Some points, each followed by its number:
[-0.71 -1.53 -0.16 -0.39  0.23 -0.73 -2.74 -1.26  0.03 -0.57] 0
[ 0.26 -1.5  -1.25 -0.67  2.15  0.99  1.83  1.32 -2.44 -1.69] 1
[ 1.97  1.25  0.83 -0.16 -0.49  0.16  0.77 -0.24 -0.93  1.32] 2
[-0.35 -0.48  0.12 -0.35  0.36  0.88  0.41 -0.2   0.43  0.19] 3
[-1.03 -2.38 -0.6  -0.89 -0.57  0.51 -3.51 -0.54  1.14 -0.95] 4
[ 0.53 -1.31 -1.76 -0.3   1.02 -1.39 -1.33 -2.7   0.5   0.84] 5
[-1.23  0.34 -0.33  0.39  1.68 -0.97  0.6   0.63 -0.09 -0.79] 6
[-1.09 -1.88  2.04 -0.11 -1.25  0.89 -2.46 -1.12  2.62 -0.2 ] 7
[ 0.12  1.59  0.07 -0.63 -1.05  0.66 -0.21 -1.05  0.18  2.09] 8
[-2.79 -0.3  -2.23  1.7   1.   -1.55 -1.06 -1.12  0.74 -1.96] 9
[ 0.48 -0.51 -0.18 -0.02 -0.83 -0.44 -0.72 -0.51  0.21 -0.08] 10
[-2.45  0.11 -2.14  0.4  -0.13 -1.   -1.49 -1.36  1.02 -0.21] 11
[-1.99 -0.53 -1.85  0.04  0.85 -1.03 -1.19 -1.37  1.38 -0.11] 12
[-1.26 -0.39 -0.57  0.21 -0.19 -0.81 -1.09  0.47  1.2  -0.8 ] 13
[-0.65  1.26  1.1   0.38 -1.42  0.52 -0.01  0.6   0.18  0.01] 14
[ 1.13 -0.2  -0.69 -0.08  0.84 -1.22  1.2   1.33 -0.29 -0.03] 15
[-0.48  0.36 -0.33  1.36 -1.23 -0.59 -0.81  0.8   1.19 -0.75] 16
[ 1.77 -0.96  1.14 -0.6   0.39  1.88  2.45  0.3  -1.24  0.35] 17
[-0.14 -0.5   0.18 -0.51 -0.37 -0.3  -1.98 -0.8  -0.85 -0.08] 18
[ 0.94 -0.77  1.18 -0.92 -0.3   0.94 -0.43  0.37 -0.78  0.77] 19
[-0.07  0.17  1.04 -0.45 -0.12  1.7   1.47  1.47  0.1  -0.15] 20
[ 0.92  0.87  0.53 -0.32 -1.09  1.65  1.78  1.45 -0.57  0.19] 21
[ 0.73 -1.1   1.21 -0.03 -1.25  3.43  1.15 -0.42  1.06 -0.11] 22
[ 0.59  1.4   0.6  -0.04  0.17  0.07  1.25  0.16 -1.49  0.89] 23
[-1.11 -2.26  2.4  -0.57 -1.05  0.6  -2.52 -1.54  2.39 -0.09] 24
[-0.27  1.35 -0.13  0.54 -0.24 -0.01  1.4   0.15  0.5   0.5 ] 25
[-0.34  0.79  0.87  1.95 -2.08  0.1   1.14 -0.57  1.83 -0.59] 26
[-2.4   3.22  0.58  1.09 -0.47  0.11  2.35  2.14 -0.01 -0.38] 27
[-1.45 -0.72 -0.1   0.02  0.38  0.34 -1.32 -0.69  0.42 -0.17] 28
[ 0.98 -0.61 -0.23 -0.43  0.5   0.98  1.49 -0.74 -0.33  0.8 ] 29
[ 0.81  1.12  1.05  0.02  1.1   0.99  3.65  1.71 -0.8   0.5 ] 30
[ 1.17  3.03 -0.08 -0.72  0.44  1.44  4.04  2.91 -1.71  1.84] 31
[ 1.29  0.28  0.84 -0.56 -0.05  1.07  1.98  1.52  0.07  0.24] 32
[ 0.16  0.83  0.27 -0.05 -0.34 -0.51 -1.11  0.68 -1.5  -0.3 ] 33
[ 0.69  0.12 -0.25 -0.19  1.13 -0.82 -0.37 -0.05 -0.69  0.7 ] 34
[-0.21 -0.4  -0.17 -0.2   0.43  0.92  0.35 -0.37  0.45  0.35] 35
[-0.6  -1.45 -0.39 -0.42 -0.28  0.21 -2.35 -0.49  0.75 -0.57] 36
[-1.98 -0.43  0.02 -0.45  0.37  0.71 -0.3   0.08  0.95 -0.87] 37
[ 0.33 -0.03 -0.03 -0.97  1.28  0.57  1.08  1.69 -1.   -0.37] 38
[ 0.68  0.97 -0.46  0.03  0.22  0.15  1.3   0.28 -0.92  0.57] 39
[ 0.07  2.43  0.01  0.6  -0.99 -1.1   0.11  0.48  0.57  1.02] 40
[-0.12 -1.67 -0.84 -0.48  0.76 -0.27 -1.74 -0.8  -0.06 -0.2 ] 41
[ 0.83  0.71  0.95 -0.26 -0.56  0.77  0.95  0.69 -0.34  0.25] 42
[ 1.3  -0.11 -1.01 -0.08  1.62 -0.36  2.45 -0.35 -0.84  0.83] 43
[-0.35 -0.29  1.23 -0.54 -0.32  1.65  0.68  1.53  0.13 -0.01] 44
[ 0.62  0.82 -1.13 -0.08  0.1  -0.8   1.08 -0.61  0.46  1.42] 45
[ 0.55 -0.07  1.04 -0.84 -0.79  0.43 -1.03 -0.24 -1.23  0.37] 46
[-0.7  -1.63 -0.93  0.2   2.2  -0.63  0.26  0.41 -0.11 -1.25] 47
[-0.37 -1.61  0.2  -0.94  1.28 -0.81 -2.71 -1.32 -1.86 -0.84] 48
Which five points above are nearest to each new point by angle? Their numbers follow each, nearest first.
[ 0.03  2.38 -0.05  0.96 -1.23 -0.91 -0.01  0.36  0.56  1.05] >> 40 25 14 8 27
[ 0.95 -0.41  1.1  -0.77 -0.09  1.2   0.    0.3  -1.03  0.23] >> 19 17 46 42 44
[ 0.72 -0.4   0.38  0.42 -1.09 -1.12 -0.92 -0.45  0.21 -0.39] >> 10 18 16 0 24
[-0.16  1.03 -0.17  0.43 -0.21 -0.08  1.33  0.06  0.69  0.49] >> 25 27 40 45 31
[ 0.89 -0.81  0.28  0.59 -0.46  0.   -0.91 -0.54  0.42 -0.49] >> 10 7 36 24 4
[ 0.38 -0.38 -0.54 -0.71  1.86 -0.87 -0.76  0.43 -1.7   0.13] >> 34 48 1 47 38
[ 0.72  0.03  0.22 -1.    0.69  0.53  1.4   2.42 -0.92 -0.24] >> 38 32 30 31 20
[ 0.93 -0.68  1.09 -0.87 -0.41  1.13 -0.48  0.54 -0.7   0.01] >> 19 46 44 17 42
[ 0.61 -0.16 -0.47 -0.26  0.77 -1.17  0.97  0.75 -0.3   0.07] >> 15 43 34 38 39
[ 1.04  1.75  1.61 -0.24  1.42  1.93  5.3   2.15 -1.25  0.54] >> 30 31 32 21 20
[ 0.47 -0.15  0.44  0.26 -0.72 -1.15 -0.78 -0.54 -0.09 -0.22] >> 10 18 0 48 33
[-0.03  0.51 -0.03  0.16 -0.21 -0.42 -1.06  0.39 -1.27 -0.26] >> 33 18 46 48 34
[-1.82  2.   -0.57  1.32 -0.61 -1.11  0.66  0.64  0.03 -1.13] >> 27 16 25 40 6
[ 0.12  0.29 -0.36  0.06  0.75 -0.73  1.35 -0.11 -0.43  0.  ] >> 43 15 39 30 6
[ 0.47 -1.37  1.18 -0.05 -0.99  3.23  0.42 -0.41  1.06 -0.18] >> 22 3 44 35 20
[-0.32  0.62  0.37  0.29 -0.25  0.    0.74  0.82  0.2  -0.4 ] >> 27 25 14 20 30
[ 0.41  1.92  2.33  0.27 -3.86  1.03 -1.1   0.56  0.96  0.98] >> 14 8 26 40 42
[ 1.08 -1.38 -1.97 -0.35  1.71 -1.11 -0.02 -0.98  0.88 -0.08] >> 5 41 47 12 34
[ 2.32  0.86  0.86 -0.09 -0.39  0.29  0.92 -0.22 -1.1   1.31] >> 2 23 42 39 17
[-1.35 -0.57 -0.28  0.13 -0.3  -0.94 -1.15  0.65  1.25 -0.92] >> 13 16 9 4 36
[-1.66  0.91 -0.58  0.66  1.05 -0.4   0.14  0.73 -0.66 -0.8 ] >> 6 27 9 47 37
[ 0.7  -0.76  0.94 -0.05 -0.84  2.31  0.75 -0.16  0.8  -0.15] >> 22 44 20 3 17
[-0.31  1.01  1.08  0.57 -0.24 -0.07  1.19  1.93 -0.13 -0.61] >> 27 30 20 21 42
[ 2.46 -1.45 -0.01 -0.58  1.02 -0.79  1.1   0.74  0.42  0.02] >> 15 43 17 32 29
[ 0.88 -1.3  -0.62 -1.52  1.55  0.58  0.48 -0.57 -0.39  1.21] >> 29 43 35 34 3
[ 0.11  1.44  0.29 -0.57 -1.12  0.48 -0.26 -0.8   0.06  1.76] >> 8 2 40 14 45
[-1.43  1.01 -1.7   2.01  1.32 -2.48 -0.56 -0.65  0.37 -0.89] >> 9 11 6 12 13
[ 0.42  0.92  1.35 -0.32 -1.14  0.36 -0.35 -0.54  0.34  1.12] >> 8 14 2 46 42
[ 0.47 -0.06  0.21 -0.65  0.84  0.67  1.    2.08 -0.82 -0.39] >> 38 32 30 1 20
[-0.05  1.39 -0.08  0.65 -0.05 -0.16  1.48  0.44  0.64  0.53] >> 25 27 40 31 30
[ 0.37  0.13 -0.06 -0.19  1.21 -0.82 -0.31 -0.21 -0.95  0.57] >> 34 48 43 5 15
[-0.03  1.    0.61  1.4  -1.45  0.01  0.95 -0.06  1.45 -0.32] >> 26 25 14 16 40
[ 0.59 -1.25 -0.63 -0.93  0.8   0.64  0.27  0.07 -1.55 -0.13] >> 1 38 17 29 43
